In the data rows, 500 means zero.
Some points, one per row:
[536 501 427 330 423 529 405 523 257 628 408 452 721 295 589 597 384 563 368 529 540 274 414 361
 529 671 682 318 431 648 519 533 488 673 471 581 414 546 619 653 526 554 767 587 405 655 579 271]
[373 683 570 653 451 379 473 591 695 619 523 440 404 367 542 476 517 530 550 385 391 532 400 589
 451 446 400 536 402 563 451 580 538 461 559 530 631 417 547 310 613 550 430 448 628 614 543 557]
[601 701 337 443 441 573 559 601 532 696 286 398 435 410 559 591 697 783 618 509 466 608 431 355
 455 422 520 612 668 487 448 353 660 514 161 475 675 527 763 536 584 505 390 491 174 309 523 576]
[817 472 489 483 231 871 433 535 157 705 461 534 654 439 578 639 465 562 463 593 501 411 530 186
 413 601 807   1 505 456 571 473 518 759 515 180 807 452 744 570 601 525 874 448 245 463 658  74]
[577 419 211 456 353 542 419 928 530 284 544 489 382 527 667 593 459 546 622 487 739 648 456 605
 762 543 370 645 538 254 656 999 451 260 486 549 474 583 583 247 655 351 347 328 425 665 477 455]
[451 535 496 490 280 363 502 539 568 449 403 577 508 554 441 728 352 643 593 401 243 515 376 501
 601 436 461 470 413 596  63 828 550 371 491 486 413 578 494 549 638 583 538 562 636 866 603 522]
[614 715 682 647 451 755 566 382 482 562 337 409 495 412 421 516 433 647 411 460 496 406 565 559
 478 492 774 154 497 463 284 475 703 629 327 433 677 460 500 692 725 440 725 514 320 415 617 331]
[453 585 478 621 657 277 495 554 501 467 670 511 419 638 603 406 334 430 484 404 564 718 547 616
 559 397 339 644 585 595 615 504 390 460 423 463 464 537 480 268 632 548 312 504 475 438 393 727]
[484 397 358 655 435 718 230 222 451 557 312 455 375 519 441 704 443 671 478 403 561 277 446 449
 635 822 811 234 538 283 101 681 487 447 299  54 762 348 810 718 699 483 650 558 557 664 626 237]
[549 107 407 361 500 378 530 404 614 660 313 442 678 401 553 338 515 592 642 515 622 461 157 518
 500 649 172 677 287 976 574 473 412 791 435 503 114 392 399 468 343 612 392 662 742 674 533 636]
[199 713 658 220 521   0 681 783 479 815 464 591 636 424 523 692 847 176 377 512   0 682 289 380
 324   8   0 999 454 994 564 341 627 397 887 962  99 749 238 432 251 581 471 476 784 560 560 999]
[710 751 891 466 271 748 889 583 561 890 217 554 615 357 328 834 790 697 472 598 160 553 216 247
 164 530 689 294 499 553 145 296 767 645 563 578 770 539 640 581 292 418 999 762 459 342 803 216]
[589 571 680 498 433 660 655 529 609 610 518 509 637 463 346 308 654 354 484 424 497 324 475 495
 317 569 665 399 526 631 598 465 532 496 552 562 443 603 410 624 622 491 599 738 407 526 467 339]
[311 868 999 715 709 521 632 249 234 752 531 741 649 719 111 405 300 504 446 374   0 422 610 384
 286 351 768 241 416 240 151 200 636 429 525 463 589 448 555 751 536 769 853 594 562 117 604 474]
[485 418 314 605 444 603 438 387 339 616 306 469 440 508 445 614 522 490 664 669 399 269 616 322
 639 680 817 419 379 467  95 576 495 711 550 644 645 495 596 760 519 726 692 439 427 558 570 353]
[590 441 661 283  46 823 472 230 148 639 346 762 974 866 511 581 540 743 394 577 299 117  57 235
 422 989 840 104 378 696 576 710 632 740 485 476 442 872 534 821 278 657 999 999 858 643 543   0]
[543 486 260 638 146 586 457 477 493 478 297 379 510 487 531 735 642 607 558 398 379 704 359 535
 538 366 537 499 634 288 358 620 604 462 446 370 746 798 758 597 547 345 451 505 394 579 403 364]
Here are 18 more points, each followed by its number:
[550 543 360 595 420 617 416 553 443 484 643 518 366 533 578 475 424 496 596 554 525 581 794 599
 687 411 590 250 579 342 429 588 377 499 425 374 629 407 600 349 684 393 521 485 349 488 494 350] 0
[582 716 457 489 540 528 563 511 320 552 666 439 544 488 688 323 235 460 430 397 705 364 587 526
 643 622 831 195 389 466 430 379 585 550 393 576 655 422 535 434 850 512 753 483 409 504 620 233] 1
[486 458 616 619 738 145 421 519 753 367 555 535 485 500 445 471 682 505 549 509 714 637 541 590
 558 578  93 718 618 650 687 494 542 329 535 745 247 435 272 481 518 461 203 407 742 570 247 861] 2
[521 694 715 365 471 614 556 314 478 625 626 435 656 622 567 495 367 457 458 318 437 365 567 473
 348 440 759 145 442 655 486 342 676 530 625 334 562 490 496 613 598 417 905 381 642 240 630 345] 3
[583 328 315 530 641 347 538 604 501 433 572 641 533 463 483 520 544 558 536 505 609 403 475 635
 699 667 456 716 425 399 656 572 407 470 528 565 375 375 404 574 522 520 362 408 509 558 484 487] 4
[668 682 784 394 458 999 541 425 337 583 508 526 783 555 438 499 471 589 302 394 292 467 420 309
 401 372 744   0 537 604 476 260 756 679 614 261 859 511 625 344 529 407 999 774 480 223 731  31] 5
[644 532 809 196 726 439 687 640 543 457 671 681 495 523 628 267 503 382 421 414 745 477 350 381
 444 569 447 446 385 500 807 384 429 397 606 430 248 523 287  57 428 426 781 631 547 528 431 534] 6
[497 412 295 545 668 589 517 451 294 385 378 278 559 597 548 566 473 351 431 492 644 373 490 498
 392 496 722 378 454 415 533 434 320 733 392 369 580 323 488 511 597 461 655 429 137 355 497  81] 7
[619 296 175 491 235 548 279 385 448 460 291 251 582 516 613 673 813 674 589 621 389 359 487 442
 575 643 678 435 539 462 280 593 471 601 329 368 843 476 626 961 405 407 551 502 396 598 604 230] 8
[545 694 943 337 714 728 604 595 686 361 563 829 625 460 529 433 628 666 393 155 260 894 428 815
 301  50 203 410 640 532 703 576 898 365 524 624 384 784 579 330 343 200 684 880 558 553 531 566] 9
[265 638 399 424 711 199 385 470 407 396 466 476 301 681 554 383 432 642 458 514 458 673 652 670
 536 145 420 759 617 358 391 552 524 432 400 507 340 655 434 631 505 640  99 389 373 480 353 636] 10
[499 490 639 658 351 644 478 542 278 705 501 487 478 494 403 699 442 624 420 437 263 488 270 329
 488 629 839 255 470 497 304 610 676 599 553 228 832 640 664 352 562 384 999 533 400 655 686 166] 11
[413 470 636 444 775 344 554 635 524 447 596 653 550 582 554 489 529 560 561 479 449 666 390 578
 525 427 203 637 386 573 617 523 391 270 459 601 287 646 401 455 461 478 458 652 552 786 388 819] 12
[583 446 698 461 733 413 577 521 439 452 499 497 572 558 460 418 548 443 511 498 437 467 477 526
 461 539 412 523 452 544 676 570 391 494 497 686 360 265 345 401 462 530 498 432 461 549 521 549] 13
[306 654 802 371 376 334 474 690 665 413 688 631 477 515 430 436 425 523 250 236 252 999 242 570
 465 230 182 670 547 594 502 753 674  97 654 562 171 628 515   0 155 517 388 675 592 720 424 696] 14
[361 608 735 582 504 517 445 224 295 388 512 353 518 785 330 344 503 584 482 442 359 365 702 493
 311 554 700 156 583 508 307 255 465 677 338 488 586 396 612 779 504 392 503 499 554 304 546 444] 15
[509 411 374 582 785 232 369 612 678 337 559 456 305 373 498 402 491 393 460 500 812 710 623 689
 597 318 187 840 396 400 735 459 284 290 516 543 258 303 432 289 617 573   0 345 391 531 390 751] 16
[476 380 474 408 661 401 469 361 428 442 539 352 243 544 714 262 487 361 437 448 718 289 574 674
 662 781 564 566 396 678 631 424 268 481 330 368 399 192 454 391 641 244 361 285 534 436 605 488] 17
Which two of these numbered points are nearest to each point below, looking only along the 3 directions in which the first points spread most? Their numbers follow each, nearest first.
[645 504 401 575 362 602 441 666 439 393 576 514 460 531 584 595 427 424 373 446 750 679 600 408
 650 386 421 489 620 331 495 679 464 411 549 661 483 602 512 318 463 564 522 351 521 512 464 340] > 17 4
[985 441 164 474 479 760 472 477 413 513 296 463 508 307 413 569 823 410 455 793 562 409 421 402
 332 517 629 434 525 338 731 502 482 692 494 431 759 448 558 614 404 341 666 412  27 229 599  87] > 7 1
[326 193 497 518 793  56 401 594 521 342 744 473 427 576 506 263 431 348 338 392 598 473 704 635
 696 618 340 941 472 435 729 592 332 450 520 433 238 207 392 385 465 577   0 331 630 698 335 841] > 16 2
[547 686 293 623 433 600 406 503 285 639 390 353 450 235 630 540 523 446 192 491 487 293 589 273
 491 623 643 380 417 333 628 388 511 519 480 243 813 182 671 491 514 287 740 350 215 164 449 147] > 1 7
[545 646 392 632 648 393 560 713 706 381 480 350 251 461 420 290 409 473 608 470 691 825 703 709
 515 255 124 714 538 240 450 559 338 314 498 562 520 330 579 329 608 609  52 216 593 307 472 681] > 10 16
[547 764 832 313 597 495 713 597 863 541 528 593 459 354 567 346 488 387 402 247 392 948 286 511
 343 276 409 565 485 491 608 462 743 259 845 609 530 706 457 176 426 527 803 593 380 406 572 523] > 9 13
[336 407 475 449 316 112 426 885 862 546 544 582 294 446 671 829 553 768 489 311 523 939 232 553
 585 349 100 865 530 597 351 669 656 153 508 684 516 827 390 480 436 320 395 284 557 856 614 943] > 2 16
[525 178 220 572 848 382 347 675 594 231 641 310 510 335 409 358 383 388 521 538 999 378 631 656
 493 657 310 701 410 488 801 453 206 358 256 297 253 361 322 316 567 483  61 439 375 503 238 580] > 17 4
[438 336 285 519 370 136 560 617 826 488 378 670 480 449 666 581 621 539 671 621 501 585 504 651
 698 392 104 999 457 728 398 768 375 501 497 875 220 833 355 571 385 576 263 444 597 944 485 999] > 2 12
